Each path below is one point turned by a fixed rotation once a step. After each direction that follows a path, write how fast that rotation turns it, in degrees per step (0 if it stays still).
Each turn is a multiple of 5 degrees from 10 to 175, or 0.
Each row of a path follows its step; steps can be skipped.
path 1
step 0: [ -2  45   6   5  30  30   0   4   1  -4 -14  20   8  32  25  -6  -8  15
 -17 -22  12  -3   9 -13 -13  -7  40  28 -54  14   8   2 -27  16  -3  -8
 -25   5   8 -13 -18   6   1  15  10  -9 -19  -6  20   8   8  43  26  14
 -46   5 -40   1  33]
step 1: [  0  23 -22  58   8  19  -4   3 -23  23 -22  27  21  13   5   3 -14  15
  -3  -1 -34 -27   1   2   6 -11  -9  31 -34   4   9 -21 -12  24 -23   2
  15   2  -4 -33 -16  12   0 -13  -5 -16 -10  10  -7 -16 -30  29  -7  34
  -3   6 -48 -11  50]
step 2: [-33  47 -31   7 -21  19   7  36 -25  -5  10  41   4 -10  14  -6   7 -12
  20   9  -1 -28   3 -22 -28   3 -19  13  12  22  -3 -13 -25  26  -6  18
  -2  -2 -12   7 -25   6  -7 -35  -8 -33  13  -2  22  -4 -30  35 -19  22
   7  29  -6  10  43]
step 3: [-31  -3  -8  -4 -31  20  15   1 -43 -13  17  59   7 -13  35  28 -12  10
  -3   9  13  -9  -4 -28 -21 -10  -8   4 -47 -22 -10  -8 -24 -19  -7   3
   7 -12   2   7  -8   0   3   3  -8 -27  -9  -3  34  -8   0  55 -29   9
 -27  29  11  -9  -6]
step 4: [ -4  -9 -43  17 -34  28 -30   6  -9   1  -6  44  17  17   4  10  -6  38
 -22  30  -6 -24  -1 -13   4  14   6   5 -48 -22 -13  17 -21   8  31 -13
 -14 -10 -19   5   5   8 -33   0 -35  12 -15  19  35  -6   6  39  -2  26
  22   4  -1  -1 -17]
step 5: [ -9  21 -63   3 -16   4 -12 -10  26  11  19  12  28  42  33   9  30 -19
 -20  20  12  -8 -22 -14 -33  -6 -12  32 -26 -19  -5 -14 -26  23  19  -6
 -28   7  -4  -4  -7  37 -36  10 -20 -14  -2   6  22  26  15  12  15   6
  -7 -11  -9   6  13]
step 6: [-37   7 -28   3  -6   4 -12  -6  -4  22   1  -2 -13  13  44  26  11 -28
  -3  35   0 -26 -17 -23  19 -10 -17  11 -21 -47  19 -41 -29  -2 -33  -6
 -14 -19  -1 -38  25  24 -15  16   9   5  16  -8  28  -1 -12  10   0  23
   3 -14 -16 -27  28]
step 7: [-34  14 -29  -4 -27  15 -33  16  -7 -25 -24  22 -21  -5  21  -5  14 -31
  -5  22 -29 -14  13  11  35 -37   5  -1   4 -23  24  14 -27   2  -6   6
 -31 -20 -40 -28 -11   5 -18  -8  15   2   3 -21  35  32  -5  27   6   8
  13  18  22 -15  24]
step 8: [-23 -15  -6   4 -28  23  -6 -41  -4   4  -4  30   6 -13  17  11  -2 -41
  21 -12   3 -21  -5 -23  10 -44 -18  12 -51 -21  17  33 -11  15  21  12
 -17  17 -21 -15  -4 -14   2  -9  25 -19 -22 -24  23  41  17  29  22 -20
   8   6   3  11  15]
Speeds:
[ -9   4   9  -5   1   3  -5   8  -1  -6   2   2 -12   1   5   7   1  -7
  -9   9  -2  -5   5   0   1   0   3  -5  -1   0  -6  -7   1  -1  -5  -8
  -1  -7   6   3  -2  -7   6   3   5  -3   6   4   3  -2   1  -6   1   0
  -6   8  -4   3 -10]	100
[-1  5  6 11  1  3 -3 -8  5  3  3  0 11  7 -7  8 -1  1  1  2  4 -2 10 -1
  1  6 11 -5 -3 -5 -2  5 -3  1  7 -6 -5  0  1 -1  1 12  3 -2 -1 -8 -5  6
 -6 -2  7 -2 11  0 -2 -1  0  5 -5]	80
[  3  -1  -9  12  -5   1  -6   2   3  -3  -1   2   2   0  -5  -5   3   5
 -11   2 -11  -4   5  12  11  -4   2  -7   0   3   0   2  11   2  -5   0
   7  -6 -11  -2   1  -2  -5  -5  -5   0   2   9  -5   3  -2   2  -1   4
   1   4   3  -2  -3]	125
[-11   0  -1  -2   7  -2   0   2  -3   3  -6  -2  -4   5  -5  -6   5  -7
   1   0  -7   1  -1   4  -4  -7   1   4  -8   6  -1   5   3  -3   1  -4
  -3   0   0   8   9   7   7  -3  13  -2  -1   3  -6  -6  -2   6   7   0
   5   2   2 -14   9]	55
[-2  2  3  4 11 -2  2  8 -1  8  5  8  0 -4 -5 11 -7  6 -4 -4  3 -4 -5  9
 -5  0  0  0  9  4  6  1  2 -3  2  2  3 10  0  6 -1 -4 -2  1  3 -3 -9  9
  4  1  1  4 -4  9 -3  9 -4  3  6]	35
[-8 -4  8 -4  5  4  1 -5  9 -5  1  7  3 -4  6 -2  3 10 -1 -1  4  8  7  4
  1  1  9 -1  2 -4 10 -6 -5 -4 -4  8 -4 -9 -6  4  2 -4  1  0  3 -6 -3 -4
  2 -4 -8  6 -1  2  7  1 14 -2 -2]	90
[  2 -12   0   3   3  -1   6  -2  -2   4   2   2   3  -6   6   5   5  -2
   1 -10  -9  -6   5   8  -3  -6  -4   7 -10  -8   0  -5  -5  -1   3  -6
   0  -1  -9   1   0   4   7   4   0  -4  -2   0  -4  -4  -1 -15 -11  -3
  -4   2  -2   3  -2]	155
